Z: [131 131 133 150 108 137 107 107 113  99  99 167 138 123 125 143 161 123
 140 141 126 143 152 135 120 136 112 121 138 112]
B: [136 137 144 176  85 142  82  77  94  60  56 209 148 111 124 159 202 125
 152 158 126 166 178 137 107 145  88 108 147  96]
X: [135 137 150 169  86 135  82  76  94  60  50 208 145 107 126 155 203 132
 149 161 128 169 173 132 105 143  86 106 144  98]
P: [134 137 135 163  89 134  84  78  95  65  54 205 143 107 125 153 197 132
 147 158 127 166 169 132 107 143  88 107 142 101]
L: [134 133 131 164  98 142  99  98 107  80  91 177 143 126 126 149 172 120
 146 145 137 129 152 148 113 126 107 119 145 102]
S: [132 131 130 154 106 141 108 108 114  96 102 166 140 129 125 144 161 120
 142 140 126 143 153 137 121 136 115 122 141 109]
R: [131 133 141 144 111 128 106 102 111  98  88 165 134 113 128 140 163 134
 136 144 129 148 148 127 116 135 105 116 132 117]
K: [131 134 150 142 109 126 101  96 107  95  79 172 134 107 127 140 168 137
 136 147 129 152 148 126 113 137  99 113 131 119]
F: [136 137 148 171  86 136  82  76  94  59  51 208 146 108 126 156 203 130
 150 160 128 168 174 133 106 143  87 106 145  97]
M: [136 136 139 178  86 144  84  79  95  60  60 206 149 115 125 159 199 123
 152 156 126 165 177 138 109 143  91 110 149  95]
shift -1: [134 133 131 164]
[133 132 130 163]
shift +1: [159 199]
[160 200]
[129 152 148 126 113 137]
K
after: [206]
[149]
[ 60 206 149 115 125]
M
[134 137 135 163  89 134  84  78  95  65  54 205 143 107 125 153 197 132
 147 158 127 166 169 132 107 143  88 107 142 101]
P

W: [117 153 130 210  90]
H: [122 130 161 218  90]
G: [117 153 145 210  90]
C: [120 141 152 215  90]
D: [135 121 133  77 135]
E: [115 153 145 210  90]
all D: [133]
2
[152 215  90]
C

Naf: [240 204 132 241 240 243]
Zun: [129 204 128 241 129 239]
rabot: [128 204 129 240 153 242]
San: [127 204 128 241 137 241]
Bem: [241 241 203 240 240 240]
ber: [241 204 130 241 240 240]
rivit: [239 204 130 240 241 241]
gibin: [128 204 127 242 128 178]
dagar: [127 204 127 239 128 131]
kepo: [240 204 129 240 241 242]
[240 204 132 241 240 243]
Naf
all Bem: [240]
3 4 5
shift +1: [130]
[131]

U: [105 122 103 122 105 111 114 124 113 113 113  98 108 123 106 106 109 124
 121 121 116 109 121 111 105 121 109 108 116]
N: [116  98 122 121 106 111 113 109 124 106 116 102 113 121 105 125  57  57
 134  67  47  67 163 115 144 163 163 135 173]
V: [108 116 113 108 121 122 116 109 122 113 124 124 106 105 122 105 109 111
 122 106 103 121 113 109  98 105 121 114 111]
T: [116  98 122 121 106 111 113 109 124 106 116 108 113 121 114 111 122 122
 109 121 124 121 105 113 108 105 105 109 103]
order: [116 108 109 121 105 111 121 109 116 121 121 124 109 106 106 123 108  98
 113 113 113 124 114 111 105 122 103 122 105]
U
order: [103 109 105 105 108 113 105 121 124 121 109 122 122 111 114 121 113 108
 116 106 124 109 113 111 106 121 122  98 116]
T
order: [ 98 103 105 105 105 106 106 108 108 109 109 109 111 111 113 113 113 114
 116 116 121 121 121 122 122 122 122 124 124]
V
[105 122 103 122 105 111 114 124 113 113 113  98 108 123 106 106 109 124
 121 121 116 109 121 111 105 121 109 108 116]
U
shift +1: [124 124 106 105]
[125 125 107 106]

Y: [204 203 135 114  80 111]
A: [ 42  49 127 144 158 128]
Q: [ 33  31 134 141 180 141]
after: [135]
[114]
[134 141 180]
Q
shift -1: [204]
[203]

popon: [127  94  94  96]
Fezuz: [112 107  94 189]
Segif: [112 107  94  96]
geni: [ 95 112 107 189]
Novo: [136  73  67  38]
sira: [107 112  94  31]
zadup: [164 168 147 168]
[112 107  94  96]
Segif
[112 107  94 189]
Fezuz
all popon: [94]
1 2
order: [112  94 189 107]
Fezuz

kivel: [ 67 199 148 200 141  64 115 174 152 115  42  68 109  41 211  69  37  93
 129 180 241 148 117 103 187  52]
bokot: [241 103 129  67 115 211  64  93 115 174  68 109 187 152 180 148  42  52
 148 117  37 199  69  41 199 141]
zopi: [109 115  41  94  64 180 199 103  69 211 174 115  68 241 148 152  37 141
  67 129 148  42 117 200  52 187]
[109 115  41  94  64 180 199 103  69 211 174 115  68 241 148 152  37 141
  67 129 148  42 117 200  52 187]
zopi
shift -1: [148]
[147]
[241 103 129  67 115 211  64  93 115 174  68 109 187 152 180 148  42  52
 148 117  37 199  69  41 199 141]
bokot
order: [ 37  41  42  52  64  67  68  69  93 103 109 115 115 117 129 141 148 148
 152 174 180 187 199 200 211 241]
kivel
order: [ 52 187 103 117 148 241 180 129  93  37  69 211  41 109  68  42 115 152
 174 115  64 141 200 148 199  67]
kivel
shift +1: [129 180]
[130 181]

teka: [124 125 113 129 133]
betim: [114  29 111 115 158]
Lapu: [130 156 119 124 144]
kop: [152 156 108 132 149]
Kebe: [130 137 127 129 144]
novat: [130 137 127 129 165]
shift +1: [130]
[131]
[129 165]
novat
order: [165 129 127 137 130]
novat

Moraz: [100 182 122 103 178]
bak: [130 121 177 142  85]
sigef: [121 157 130 144 135]
Gosu: [130 121 157 135 140]
dum: [144 182 113 104 154]
[130 121 157]
Gosu
after: [122]
[103]

Tam: [110 160 149  96]
kapat: [136  86 116 133]
noka: [110 160 172 143]
vuleg: [138 108 173 168]
sedop: [137  66 100 130]
Guvu: [138 172 108 168]
dimir: [110 160 120  37]
feb: [ 94 130 124  70]
kepid: [152 181 143 146]
[110 160 172 143]
noka
order: [173 168 138 108]
vuleg
after: [152]
[181]
after: [100]
[130]
shift -1: [136  86]
[135  85]
order: [168 173 108 138]
vuleg

Kot: [149 119 106 123 142 150 150 119  56 130  96 181 106 155 119 177 137  76
 150 122 150 104 181  90 102]
lalut: [137  96  73  82 125 136  81 124  90  90  68 133 149  85 128 165 176 160
 147  13  95  68  75 163 125]
rono: [155 137 181  76 163 114 150 106 155  90 177  56 101 120 104  61  96  89
 137 167 159  90 107 101  97]
Mupu: [ 61 137  97 101 159 114  89 167 155  96  76 181 106 150 130 177  56 119
 137 101 107 104 163 155  90]
Beli: [112 142 101 117 150 147  73 176  55 141  95 177 117 170 128 183 135  64
 153 116 160  98 183  97  93]
Guv: [ 73 117 117  97  55 128 101  98 116 112 176 170 153 141 142 150 183  93
 183 160  64 177  95 136 147]
[ 56 130  96 181 106 155 119 177 137  76 150]
Kot
order: [ 56  61  76  89  90  96  97 101 101 104 106 107 114 119 130 137 137 150
 155 155 159 163 167 177 181]
Mupu
order: [ 93  97 183  98 160 116 153  64 135 183 128 170 117 177  95 141  55 176
  73 147 150 117 101 142 112]
Beli
all Kot: [150]
5 6 18 20
all rono: [96]
16

fad: [118 106  78 156 148 228 124  79 158  77 144 165 153 141  78  92 144 166]
lala: [148 153 228  78 166  92  78 106 141  78 124 118 156 144  77 158 165 144]
Ripa: [ 85  72 166 142 153 144  75 131  74  75 166  74 166 117 116 176  57  69]
guzo: [107 113 149  93 185 100 112 107 195 201  64 100 115 108  77 151 119  97]
all lala: [144]
13 17
all Ripa: [75]
6 9
order: [158 165 144 148 153 228  78 166  92  78 106 141  78 124 118 156 144  77]
lala

nek: [127 133 152 112 123 145 133 128 124]
Buv: [123 101 115 112 129 101 132  98 145]
menog: [120 114 126 171 155 144 103 130 177]
Muv: [124 127 112 127 133 152 133 145 123]
pepo: [159 123 134  96  99 145 141 110  72]
lol: [136 104 126 118 117 155 109 136 122]
geg: [112 124 142 148 116 125  88 151 125]
mobe: [135 152 138 140 143 127  88 153 180]
bapip: [ 97 112 139 115 116 104 115 117 128]
Sotim: [112 147 128 121 153 100 113 137 212]
all Muv: [127]
1 3
shift -1: [ 99 145 141 110]
[ 98 144 140 109]
order: [133 145 127 133 123 124 127 152 112]
Muv
order: [103 114 120 126 130 144 155 171 177]
menog
after: [143]
[127]
after: [132]
[98]

doluv: [155 123 106 220 158 104]
buzi: [125 130 142 134  77 118]
Povug: [133 156 131 204 164 152]
nesi: [ 92  76 119 166  77 104]
kire: [133 144 115 145 118 105]
dekag: [148 132 132 179 103 129]
rov: [ 92 124 119 166  77 110]
kan: [125 130 142  86 142 123]
all buzi: [134]
3
shift +1: [144 115 145 118]
[145 116 146 119]
after: [145]
[118]
order: [ 76 166 119  77  92 104]
nesi

nol: [136 127 134 128 155 142 131 134 130  99 107 136 157 129 150 107 118 136
 106  96 129 127 145 135 132 132 135 146 148 104 166 143 129 126 130 119
 108 127  75 123 111 124 145 120 142 103 140 118 170 137 120 106 118 110
 134 104 102 110 131 125]
bogu: [155 142 131 128 130  99 107 136 135 134 119 136 170 100 140 140 107 143
 141 105 117 163 101 226 125 132 139 153 105 119 129 124 106  62 128 154
 102 136 116 121 132 129 136 155 147 119 125 148 141 121 142 178 170 186
 139 104 132  93 129 165]
deges: [120 129 113 116 136 130 141 150 135 112  75 124 136 110 141 206 151 151
 195 111 149 118 158 122 134 134 135 135 169 134 143 136 144 107 129 113
 146 135 173 107  91 116 162 121 146 175 140 138 148 142 104 168  73  98
 123 128 136  56 149 161]
siv: [129 106 104 226 131 121 170 119 143 136 107 142 136 105  93 116 125 130
 125 142 119 101 140 125 100 139 102 135 170 136 165 105 117 148 128 163
 132 139 155 121 153 154 136 140 141 132 178 129 133 141 155 107 147 186
  62 134  99 129 119 132]
order: [165 129  93 132 104 139 186 170 178 142 121 141 148 125 119 147 155 136
 129 132 121 116 136 102 154 128  62 106 124 129 119 105 153 139 132 125
 226 101 163 117 105 141 143 107 140 140 100 170 136 119 134 135 136 107
  99 130 128 131 142 155]
bogu
after: [166]
[143]
[150 107 118 136 106  96 129 127 145 135 132]
nol
[155 142 131 134 130  99 107 136]
nol

tigu: [167 167 144 146 150]
bel: [210 144 167 168 164]
fefel: [149 167 144 166 150]
[149 167 144 166 150]
fefel
after: [149]
[167]
shift +1: [210]
[211]
all tigu: [150]
4
shift +1: [144]
[145]
shift -1: [149 167]
[148 166]
after: [146]
[150]

saz: [110 210 188 100]
pem: [112 205 188  92]
mefa: [112 205 184  92]
geru: [160 127 174  53]
gilo: [127 161 174  53]
Soru: [114 199 187  84]
order: [161 174 127  53]
gilo
[199 187  84]
Soru

der: [165 124  81  87 108 138 156 159 120 158]
disi: [126 149 134 137 122 108 135 128 106 130]
bomav: [132  84 100  86 114 157 127  86 144 170]
dofe: [ 78 152 146 122  70  91  98  41 138 163]
vek: [118 199 131 146 126  70 128 135 109 121]
mudi: [126 132  91  97  96 134 161 153 107 156]
mutat: [180 125  71  81  96 143 166 166 103 164]
fega: [127 134 148 145 104 140 142 117  71 133]
pabet: [120 141 146 130  45 145 143  74  40 152]
vazu: [170 141  92 122 148 102 154 164 136 128]
order: [170 144  86 127 157 114  86 100  84 132]
bomav
shift -1: [124  81]
[123  80]
shift -1: [ 86 114]
[ 85 113]
after: [125]
[71]
shift -1: [74]
[73]

linon: [200 164  84 112  91  40  96  93 158 196 180 183 129 113  58]
kido: [113  80  46 158 205 141 123  50 115 103 140 142  81 132 128]
Magat: [104 200 200 139 200 122 200 104 104 116 177 121 115 100 200]
luk: [ 52 165 170  47  85 225 107  42 172 201  88  87 182 153  72]
momut: [184 146 102  89  66 109 166 177 146 122  77  80 106 143 167]
all momut: [146]
1 8
all Magat: [104]
0 7 8

pone: [ 54 180 116 172]
gok: [ 32 210 113 189]
megu: [ 54 180 140 154]
nadav: [ 48 230 123 172]
Tidab: [124 224 120 176]
defip: [131 177 141 110]
kapu: [ 78 153 121 116]
dez: [ 52 177 114 158]
tuse: [101 209 136 139]
zaduv: [101 135 209 139]
Ruv: [ 54 180 141 172]
order: [139 101 209 136]
tuse
[180 141 172]
Ruv
after: [123]
[172]
[136 139]
tuse
all Ruv: [141]
2
shift -1: [224 120]
[223 119]
shift +1: [131 177 141]
[132 178 142]

Nozig: [120 107 116 194 144 121 101 213 116  91 126 102  89 111 105 138 183 139
 146 128]
Pof: [150 133 147 149 149 149 106 169 153 105 158  75 106  98 104 150 159 152
 147 160]
komod: [ 92  68  87 126 181 149 105 156  86  98 124 126  94 115 108 168 180  98
 191 116]
fumid: [167 151 165 125 127 145  94 117 170 101 174 113 103  83  93 132 121 132
 127 176]
all komod: [126]
3 11
shift +1: [106 169]
[107 170]

Rom: [101 232 216  73 231 173 176  39]
Foz: [163 199 211 179  79  21  67 157]
Lufit: [ 63  48  28 180 192 177  50 199]
shift -1: [21]
[20]
all Rom: [231]
4

met: [ 72 109  73  80  81  80 108  58 207 112 169  59]
vipu: [184 225 185 184 166 178 138 104 184  64 156 179]
kupor: [114 184 117 115 199 118 183  92 185  75 106 158]
gep: [156 103 178 184 166 178 138 104 184  64  72 179]
tebu: [181  92 105  96 179 105 175 178  86 153 118 146]
Tapu: [103  73 102 100 154 103 178 160  35 171 209 127]
kos: [162 131 162 145 197 155 176 103  56  70 103 199]
order: [156 179 184 225 185 184 166 178 138 104 184  64]
vipu
[183  92]
kupor
after: [155]
[176]
after: [96]
[179]
[154 103 178]
Tapu
shift +1: [73]
[74]

mema: [179 133  94 186 121 137 189 173 175 157 174 158 168 107 159  96 103]
Sodo: [128  97 167 145 191 116 151 106 123 155 136 156 151 179 153 160 141]
Veviv: [150 175 127 149 141 110 152 148 148 143 182 145 150 134 145 128  81]
zezog: [179 133 152 186 121 137 189 173 175 157 174 158 168 107 159  96  96]
rukiv: [190  95  61 181  44 234 179 216 167  67  93  64  84  44  71  62 166]
Pip: [ 77 154 157  82 192 112  84  94 179 161 164 110 165 183 155 158 188]
zave: [116 168 191 123 208  64 128  94 110 161 179 164 154 201 142 186  73]
after: [127]
[149]
[ 94 110 161 179 164]
zave
shift +1: [67]
[68]
[190  95  61 181  44 234 179 216 167  67  93  64  84  44  71  62 166]
rukiv

nufup: [ 47 213  79  93  79  87 125  81]
Bufu: [124 132 210 183 194 101  44 109]
vebu: [165 101 202 191 157 131  94 165]
Zoz: [157  84 186 125 230 106  58 109]
Lisip: [180  75 141 159 130 177 160 165]
mig: [113 143  33  81  43 163 217 134]
basif: [187  82 230 125 186 146 156 199]
Lig: [123 121 133  90 182  98  91  97]
shift -1: [ 47 213  79  93]
[ 46 212  78  92]
[186 125 230]
Zoz

